One turning vector, and how many steps it has turned:
The counts run from 0 to 608.
[150 115 149 137  82 133 116 164 119 162 128 104 145 144 109 139 121 122
 127 145 132  47 132 127 102 168 148  88 108 154 159 136  89 154 105 138
 125  95 133 147 155 161 123]
419
[166 153 124 112 163  96 110 120 138 135 117 140 144  99 139 159 128 153
 147 131 164 136 124 132 106 127  96 122 141 115 184 123 104 176 193 101
  82  62 131 191 170 114 106]
454
[101 129 173 137 151 100 138  78 115 117 117  99 194 151 162 102 137 102
 117 122 132 107 145 154 136 174 203 138 147 115 118 125 106 121 111 102
  91 122 157 132 138 129 117]
58
[150 157 177 166 130  70  93 146 114 109 128 156 187 153 124 115 115 115
 116 138 108 116 120  82 140 169 135 122  83 153 154 169 118 151 125 127
 105  95 110 161 158 130 125]
568
[122 105 146 105 109  79 113 105  78 128 153 151 144 151 136 146  84 126
 131 135  69  98 114 154 148 128 153 139 167 129 113 133 116 166  82 139
 138 146 182 131 152 147 170]
386
[133 142  95 143  75 151  99 112 145  74 168 135 167 107 137 142 128 142
 118 128 133  71 174  94 118 146 125 126 122 133 121 104 106 157  90 147
 145 153 126  99 102 129  86]
15
[109 172 183 145 129  88 123 119 114 117 108  89 181 135 146 114 113  86
 148 111 124  97 138 101 161 132 182 154 118 121 131 162 125 131 139 149
  97  79 163 147 156 130 154]
84
[130 115 173 154 157  81 131  91 132 115 132 138 162 144 124 112 100 164
 155 120 131 138 162 105 152 171 118 107 143 130 131 130 113 181 157  97
  80  79  96 124 157 147 108]
213
[157  92 133 120  75 140 108 137 105 170 136 108 124 140 117 165 121  99
 116 147  99  64 101 121  99 151 147  81 111 153 173 131 104 148 134 122
 121  81 143 167 141 124 139]
418
[152 136 146 119 147  76 105 134 125 132 159 140 139  88 173 158 143 102
 140 128 139 171 134 105 132 160  99 127 159 186 127 128 133 169 167 127
 117  72 119 173 148  95 156]
582
[157 156 148 163  83 131 143 106 100 113 114 136 151 149 147 126 142  65
 111 117 105  92 118 100 113 123 204 128 142 135 131 149 118  99  77 123
  89 123 129 135 145 116 124]
552
[134 114 143 144 137 110 118 149 109 139 153  80 149 119 134 119 141 139
 115 174 109 108 178 134 111 181 124 124 135 169 136 101 117 134 149 149
 151  83 134 112 179 134  47]
266
[156  93 155 154 127 106 125 127 104 138 158 180 134 135 158 161 147  91
 103 124  92 160 111 103 106 194 145 100 125 171 127 133 135 132 116 102
  89  79 118 160 135 102 145]
556
[138 127 145 140 104  75 126 131 103 136 173 128 139  72 137 166 123 121
 140 161  99 149 125 154 126 135  85 119 153 151 104 159  98 147 139 104
 116  89 166 131 159 102  87]
252
[140 168 166 150 109 136 124 119 130  84 131 157 188 140 158 113 135 111
 103 139 129 110 150  69 166 141 183 160 116 136 137  90 138 132 160 120
 165 111 123 153 161 133 135]
590
[146 165 167 155 143 110 130 111  78 128 130 155 157 109 151 161 151 132
 125 117 100 150 116 118 112 127  84  80 160 179 148 139 111 152 130 125
  85  81 120 140 175 119 119]
226
[125 203 183 132 121 115 135 150 112 138  99 119 166 116 105 168 136 116
 101 137 131  85 177 132 161 135 172 132 116 131 149 143 146 131 159 133
 153  77 149 132 169 110  96]
111
[127 196 133 150  83 109 108 132 108 123 148 168 182 110 146 165  97  87
 103 161 109  98 149 103 155 102 117 141 111 132 127 140 101 138 152 118
 146  90 164 162 105  93 138]
605
[161 102  88 121  71 142  99 113 124 106 195 135 112 116 154 135 158 149
 123 122 101 113 165  84 100 126 103  94 149 140 112  98 129 139 149 152
 142 136 143 115 178 103 153]
2
[147 149  97 164 103 146 108 118 120 120 141 179 135 128 139 127 108 106
 163 104 148 112  88 100 138  85 135 166 123 113 147  74  82 124 165 123
 106 100 152 176 153 143 164]
450
[124 104 158  99 121 134 103 143  92 147 167 132 136 125 152 122 139 115
 144 132 135  75  99 126 108 181 142 163 149 177 119  90 107 172  81 168
 132  89 134 147 108 154 163]
408
[180 123  98 122  59 123 136 147 144 119 200 138 128 106 144 170 136  97
 109 108 147 129 130 117 148 145 114 113 146 153 121 121 112 149 163 127
 183 130 150 138 167 119 155]
598
[167 150 161 155 131  97 165  92 105 127 125 121 157 117 151 148 134 121
 133 126 116 150 130 119 124  95  97  73 183 158 166 144 112 166 159 106
  76  81 124 135 179  98 105]
225
[153 135 138  73 157  88 136 106 125  81 146 132 145 123 163 154 134 133
 151  89 130 136 171 130 161 143 133 140 150 107 112 117 191 159 136 143
 110 152 146 104 172 136 152]
347
[178  97 140  91 124  69 143  83 105  83 156  81 149 140 161  97 123  98
 113 118 121 111 108 154 113 110 122 127 159 106 136 144 102 130 125 135
  84 161 167 111 154 117 135]
44
[163  83 150 123 126 129 160 109 142 131 123 106 134 135 130 137 114 106
  96 158 119  97 116 132 137 163 147 126 124 135 188  90 118 165 192 102
 125  63 123 143 111 124 122]
416
[105 122 184 119 129  95 112 113  80 122 152 168 167 159 139 124  76 131
 120 132  85  74 131 140 160 156 160 157 143 129 107 118 121 147  90 128
 134 132 171 130 133 153 146]
387
[126  95 111 155  88  86 147 130 158 144 146  97 140 120 138 140 148  97
 141 111 132 139 170  97 136 203 184 117 150 162 103 157 120 169 109 128
 118 111 111 116 146 136 123]
559
[172 142 167 100 122  80 166  95  84 137 125 164 130 137 140 132 146 134
 150 121 102 120 127 125  97 112 136 104 151 114 143 147 127 147 145  94
  45 103 107 140 145 120 165]
199
[139  99 135 134 129 127  99  59  93 103 167 182 123 135 138 133 141 165
  79 138  81  96 128 111 101 114 130 147 134  87 117 103 128  98 160 108
 112  85 148 121 140  98 130]
503
[137  77 106 124  88 113 164 104 134 115 160 103 112 129 148 166 110 103
 126 122  96 103 150 140 175 160 151 137 173 129 115 102 132 188 113 133
 158 135 167  88 126 142 141]
384
[118  90 128 147  95 133 159 115 130 118 160 122 131 141 143 154 123 118
 130 112 108  73 162 117 165 172 161 127 151 156 116  93 130 191  95 155
 170 126 149  76  98 157 123]
383
[146 102 124 157 130 126 190  86 136  88 138 165 125 144 150 124 116 120
 174  89 124 138 147 112 162 156 161 134 150 130 141  74 130 173 129 107
  90 116 113 100 163 169 134]
208
[159 181 124 141 113  88 135 134 114  96 160 192 149 161 133 124 139 128
 108  55 172  82 144 122 119 149 161 137 103 116 113 126 135 129 112 150
 124 155 112 130 152 175 155]
334
[143 131 117 134 120 143 125 106 139 113 120  89 109 144 133 132  96 109
 164 132 134  68 180 119 153 125 191 163 171  91 136  95 149 152 111 141
  80 151 136  93 120 144 124]
170
[171 121 138 118 100 142 148 118 128 123 117  96 111 127 146 138 115  77
 164 148 107 119 129 129 157  97 160 142 145 113 177 106 139 137 178 108
  67  94 165 150 183 121 150]
438
[185 114 148 156 128  92 134 144 164  97 146 108 155 121 124 131 125  89
 114 114 133 139 131  80 164 174 120 112 101 154 167 133 143 157 159 112
 121  87  82 121 130 127  96]
570
[157 113 112 128 119  92 124 114  90 130 145  81 139 120 172 152 161  92
 103 127 105 105 122 137  71 136 106  83 131 168 154 156  95 143 111 152
  74 104 152 134 113  86 130]
50
[142  91 145 102 142  92 137 115 134  85 178  99 123 100 146 118 147 143
 137 124 128 112 167 131 116 177 135 168 142 111 102 110 155 157  94 158
  95 112 103  78 103 142  78]
522
[131 116 117 111  76 130 141 105 109 131 161 136 138  84 152 156 155 125
 171 100 106 140 120  99 111 117 131 111 181 163 121 130  88 167  89 134
 127 115 155 130 186 134 150]
231
[150 161 166 130 112 142 112 128  98 146 117 109 124 139 131 143 119  98
 170 158 109 101 132 127 131 108 158 121 135 129 162 116 127 114 162 118
  53  90 171 173 200 128 171]
439
[144 102 138 123 101  88 120 129 122 105 157 182 148 129 156 126 135 111
 140 102 113 134 104 104 124 178 170 174 121 150 114 135 122 135  75 125
 110 124 126 160 169 157 172]
562
[125 149 128 146 143 139  98 107 116 125 117 165 141 151 131 148 105 146
  99 163 115  58 168 111 142 137 182 170 135 105 145  73 138 139 150 116
 146  87 141 135  90 109 105]
148
[190 108 110 136  67 113 115 149 144 105 155 116 138 118 133 162 136  79
 126  97 114 118 110  86 127 135 117  92 117 169 154 153 129 146 105 145
 116 125 124 147 182 119 147]
572
[137 132 112 148 109 161  93 123 123  99 140 126 115 132 126 144  99 105
 164 128 124  36 152 106 140 133 170 164 137 102 131  80 135 147  89 156
  78 141 133 101  99 143 131]
169
